Some points:
{ 0.85, -0.35,  1.04,  0.59,  0.44, -0.45,  1.59, -1.50,  1.49,  0.46, -0.87, -0.21,  0.60,  0.81,
  0.47, -1.87, -1.26, -0.67,  0.82, -0.75,  1.13,  0.07,  0.77,  0.07}
{-0.64,  0.74,  0.93, -0.02, -0.60, -1.63,  0.00,  0.57, -0.65,  1.15,  0.11,  0.56, -0.03,  0.64,
  0.53, -0.66, -0.53, -1.22,  1.45, -0.15, -0.26,  0.19, -0.38,  0.79}
{-1.57, -0.10,  0.87, -0.35,  0.09,  1.40, -1.09, -0.90,  0.21, -0.38,  0.56, -2.02, -0.12,  0.15,
 -0.90,  1.27,  0.59, -0.28,  0.39,  0.65, -1.18, -1.96, -0.55,  1.56}
{-0.41, -0.72, -0.46,  0.80, -1.79, -0.94, -1.00,  0.58, -0.16,  0.57, -0.50, -2.42,  0.98, -0.37,
 -0.80, -0.75,  1.16, -0.29,  1.03,  0.96,  1.56,  1.04,  2.65, -0.63}
{-0.30,  0.02, -1.57,  0.48, -0.33,  0.55,  1.63,  0.46, -0.63, -0.40,  0.06, -1.59, -0.44, -1.01,
 -0.15, -0.35, -0.78,  0.16, -0.34, -1.00, -0.27,  0.17, -1.44, -0.01}
{ 1.57, -1.19, -0.67, -1.25, -0.21, -1.29, -0.94,  0.79,  1.27, -1.16,  1.88,  0.60, -0.83, -1.38,
 -0.99,  0.20, -0.05,  1.26, -0.69, -1.41,  1.29, -1.06,  0.00,  0.46}
{-0.36,  0.78,  0.75, -1.18,  3.38, -0.24,  0.66,  0.68,  0.39,  1.35,  0.19, -1.84, -0.08, -0.43,
 -1.32, -1.67, -0.18, -0.11, -1.51, -0.75, -1.04,  1.88,  0.04, -0.68}
{-0.69, -0.31, -2.49, -0.08,  0.49,  0.18, -1.10, -1.97,  1.00,  0.67,  1.70, -0.52,  1.85, -0.68,
  0.66, -1.15,  1.16, -0.10, -0.24,  0.01,  1.88,  0.19, -0.41,  0.19}
{ 0.13, -0.10, -0.20, -1.07,  0.72,  0.92,  0.17, -0.68, -0.40, -0.87,  1.02, -0.17, -0.25, -0.86,
  0.98,  0.31, -1.46,  0.39,  0.55, -0.92, -0.07,  0.69, -0.94, -0.23}
{-0.34,  1.98, -0.06,  0.96, -0.94, -0.02, -0.19,  0.57,  1.24, -2.50,  1.07,  1.50,  0.09, -0.60,
 -0.52, -0.13, -0.33, -0.73,  1.22,  1.53,  0.40,  0.61,  0.26, -0.06}
{-2.77,  0.35, -1.57, -0.81, -1.03, -0.88, -0.31,  0.41,  0.28,  0.93,  0.35,  0.37, -2.54, -0.01,
  0.21, -0.91,  0.42, -1.17,  0.39, -0.22, -1.21, -1.73, -1.76,  0.31}
{-1.61,  0.47,  1.33,  1.23,  1.60, -0.29, -2.02, -0.19, -1.18, -0.82, -0.14, -0.77, -1.66,  0.15,
  0.89, -0.42,  0.32,  1.45, -1.33,  0.03,  1.49, -0.73,  1.06,  0.66}
{-0.30, -0.50, -0.28,  0.10, -0.58, -0.53, -2.06, -1.51, -1.01,  0.34, -0.28, -0.06,  0.87,  1.90,
 -0.21,  0.17, -1.33, -0.06,  0.48, -0.97, -1.68,  0.74,  1.14, -1.55}
{-0.35, -0.96, -1.50, -0.16,  0.76, -1.85, -0.49,  0.57, -1.49,  0.98, -0.03,  0.33,  1.32, -0.19,
  0.98,  0.80,  0.23,  1.29, -0.42,  1.52, -0.78, -0.62,  0.90,  0.40}
{ 0.58,  1.69,  1.64,  1.16, -1.02, -2.21, -0.39, -0.83,  0.16, -0.29, -1.14,  0.29, -1.01, -2.47,
 -0.40,  0.77, -0.69,  0.45, -1.28, -0.45,  0.05,  1.45, -0.18,  1.68}
{-0.16,  1.25,  0.56, -0.83, -1.88,  1.00, -0.01,  0.27,  0.76,  0.51, -0.86, -0.08,  0.11,  2.03,
 -0.58,  1.41,  0.89,  0.96, -1.61, -1.06, -0.37, -0.33, -0.24, -2.26}
{-1.17, -2.50,  0.45, -1.07, -0.32, -0.86,  0.44, -0.23, -0.31,  0.61, -0.83,  0.69,  0.10,  0.02,
 -0.40,  2.03, -1.07,  0.07,  0.27,  0.00,  0.48,  2.30, -0.50,  0.36}
{ 0.39,  0.01, -0.27,  0.26,  0.19, -0.26, -0.52, -0.29,  2.61,  2.58,  0.20,  0.17,  0.24,  0.16,
 -1.02, -0.05,  0.65,  2.60,  1.11,  0.57, -0.91,  0.31, -0.06,  0.49}
{ 0.01,  0.95,  2.21, -1.41, -0.17, -0.33,  1.82, -0.10, -1.61, -0.03,  1.89, -0.26,  1.69,  0.34,
  1.20,  1.66,  1.47,  0.32,  1.32, -1.19,  1.32, -0.82,  0.28,  0.63}
{ 1.04,  0.87, -1.60, -0.26, -0.52, -0.59, -1.05,  0.44,  0.68, -0.61,  0.15, -0.77,  0.02,  0.30,
  0.75,  0.84, -2.12, -0.74,  0.08,  1.69,  0.11,  0.77, -0.39, -0.69}
{ 1.80, -0.79,  0.71,  1.21, -1.50,  0.47,  0.39, -1.22, -0.61, -0.15,  1.35, -0.25,  0.46,  1.03,
 -1.26, -0.63, -0.15, -0.91,  0.17, -0.38, -1.16, -1.83, -0.28,  0.62}
{-0.47, -0.59, -1.07, -0.23,  0.53, -0.96,  0.62, -1.56, -0.77, -0.84, -1.29,  1.38,  1.02, -0.69,
 -0.14,  0.86, -0.78,  0.18, -0.54, -0.12, -2.00, -1.66,  0.92, -0.50}
{-1.14,  0.65,  0.69,  0.48,  1.52, -0.59,  0.57,  0.44,  0.14, -0.43,  0.43, -0.66,  1.04, -0.51,
 -1.99,  1.48, -1.09, -0.77,  0.00,  1.22,  0.42, -1.57,  0.09, -1.93}
{-0.07,  0.39,  0.37, -1.47, -0.61,  2.03,  0.36,  1.00, -0.56,  0.78,  0.78, -0.54, -1.15,  0.09,
  1.26, -0.60, -2.79,  2.35,  1.33,  0.44, -0.75, -0.08,  2.21,  1.04}
{ 0.79, -0.08, -0.71, -1.27,  0.14, -0.03, -0.32,  1.18, -1.05,  0.10, -1.79, -0.57, -0.34, -0.04,
 -1.08, -0.68, -0.26,  0.65,  1.74,  0.34,  2.06, -1.86, -1.34, -1.51}
{-1.43, -1.90,  1.87, -0.72, -0.52,  0.34,  0.80, -1.05,  1.59, -1.58, -0.54,  0.77, -1.16, -1.19,
  0.17, -1.02,  1.17,  0.94,  0.47,  0.04, -0.43, -0.33, -0.01, -1.56}
{ 1.57,  0.11,  0.60,  1.88, -0.84, -1.04, -0.07,  0.23, -0.44,  0.70,  0.02, -1.52, -0.10, -0.57,
  2.11, -0.06,  0.21,  0.22, -0.30,  0.07, -1.13, -0.36, -1.96, -2.69}
{ 1.72,  0.06,  0.03, -0.05,  0.47, -0.23,  0.69, -1.19,  0.29, -1.23, -0.72, -1.39, -1.04, -0.04,
 -0.48, -0.22,  1.33,  0.04,  1.54,  1.39, -1.28,  1.04, -0.06,  1.19}
{-0.74,  0.74, -1.30,  1.65, -1.07,  1.50,  0.78,  0.18,  1.18,  0.33, -0.78, -0.13,  0.47,  1.10,
 -0.06,  0.34, -0.76,  0.41, -1.83, -1.02,  0.27, -0.35,  1.09,  0.20}
{ 0.40, -1.07, -0.46, -1.17, -2.00,  0.52, -0.31,  0.58, -1.06, -1.44, -0.24, -0.99, -0.20, -0.57,
 -0.63, -0.66, -0.13, -1.49, -1.54, -1.22, -0.26,  0.70,  1.31, -0.33}
{-0.84,  0.67, -0.30,  0.53, -0.01,  0.66,  0.75,  0.89, -1.12, -1.64,  1.29,  1.22,  1.29, -0.10,
 -0.77, -1.01,  1.80,  1.31,  0.10,  0.96, -1.81,  2.33, -0.53, -0.52}
{-0.13,  0.43,  0.05, -1.68, -0.28,  1.19, -1.33, -0.65, -0.90,  0.44, -2.70,  0.52,  1.00,  0.38,
  1.05, -1.38,  0.87, -0.76, -0.84,  2.28,  0.25,  0.13, -1.07,  0.87}
{ 0.78, -0.93,  1.12, -0.03,  1.02,  0.81,  0.42,  0.79,  1.44,  0.43,  0.47,  1.00,  0.01, -1.55,
  1.04, -0.77, -0.79, -1.52, -1.11,  0.58, -0.55, -0.85,  1.84, -0.36}
{-0.35,  0.57,  0.05,  0.11,  0.11,  0.05, -1.27, -0.54,  0.34,  0.88,  1.63,  0.50, -0.70, -0.52,
  1.37,  0.36,  0.98, -2.13,  0.89, -1.57,  0.00,  0.95,  0.66, -0.67}
{ 0.51,  1.20,  0.53, -1.99,  0.13,  1.15, -0.92,  0.55,  1.21,  0.07, -0.68,  1.10,  2.13, -1.23,
 -0.10,  0.63, -0.10, -0.38,  0.37, -1.45,  0.25,  0.29, -1.57,  0.83}
There is one direction along which these points spread out most. Where along it does each point below lie, from 0 to 99? The average is 50, and the first point in the table lies past the average. One standard deviation of the points above along it is 16.
{-0.35, -0.98,  0.10,  1.66, -0.06,  1.73, -0.02,  0.65, -0.50,  1.60, -0.55, -1.30, -0.07, -1.59,
 -0.67,  2.27, -0.33, -0.88,  0.10,  0.18,  0.21,  0.06, -0.85,  1.10} 47
{ 0.22,  0.73, -0.60, -0.48,  1.65, -1.34,  0.36, -0.54,  1.31, -1.66, -0.82, -0.77, -1.13,  2.39,
 -0.23,  0.42,  0.08, -0.62,  0.15, -0.74,  0.49,  0.15,  0.13,  0.90} 54
{ 1.24,  0.98, -0.74,  0.86,  0.75,  1.35,  0.08, -1.30, -1.73,  0.55, -0.52,  2.22, -1.98, -0.74,
 -0.99,  0.62,  0.56,  0.99,  0.69, -1.30,  0.83,  0.71,  0.98, -0.92} 58
{ 0.76, -0.97, -0.53,  0.33,  0.68, -0.23, -0.30,  2.29, -0.18, -1.33,  0.68, -0.13, -0.12,  2.20,
  0.31,  0.19,  0.94,  0.07, -0.26, -1.04, -0.81,  0.52, -0.41,  1.46} 52
{ 0.39,  0.25,  1.94,  0.52, -0.25, -0.82, -1.30,  1.46, -0.17,  0.37,  0.37,  1.42,  0.71,  0.76,
 -0.55, -1.53, -0.56,  0.68, -0.76,  0.04, -0.18, -0.57, -1.02,  0.36} 54
{-0.42, -0.59, -0.50,  2.12,  1.03,  1.32, -0.09, -0.35, -1.29, -0.51, -0.55,  1.09,  1.20,  0.17,
 -1.18, -1.12, -0.79, -0.96,  0.55, -0.92,  0.65, -1.16, -0.99,  0.94} 46
{ 1.44,  0.00, -0.61, -0.84,  0.15,  0.68,  0.82, -1.10, -0.47,  0.15,  1.11, -0.27, -0.81,  0.30,
  0.22,  0.85,  0.91, -0.44, -2.27,  2.92,  0.94, -0.78, -0.29,  0.00} 44
{-0.58,  0.87, -1.35,  0.15, -1.31, -0.83,  2.52,  0.06, -0.46,  0.49, -0.90, -0.27,  0.74, -0.07,
  1.24, -0.63,  1.01,  0.82, -0.66, -0.45,  0.09, -0.73,  0.25,  0.51} 40
{ 0.56, -0.39, -0.01,  0.88,  1.55,  0.77, -0.26,  1.75,  1.36, -0.77, -1.70,  1.00, -0.28, -0.45,
  1.89,  0.97,  1.68, -0.70,  0.94, -0.62, -0.49, -0.56,  1.26,  0.23} 60
{ 0.61,  0.06,  0.12, -0.86,  0.52, -0.54,  1.22,  0.48, -0.29,  1.80,  0.48,  1.87, -1.46,  1.19,
 -1.23, -0.07,  0.95, -1.68, -0.54,  1.28,  0.75,  0.92,  1.22, -0.55} 52
{-0.18, -1.82,  0.91,  1.31, -0.05,  0.38,  0.68, -0.20,  0.10, -0.19,  0.66,  0.86, -0.42,  1.74,
  1.30, -0.11, -1.04,  0.99, -0.07,  1.01,  1.71,  1.73, -1.81, -0.18} 53
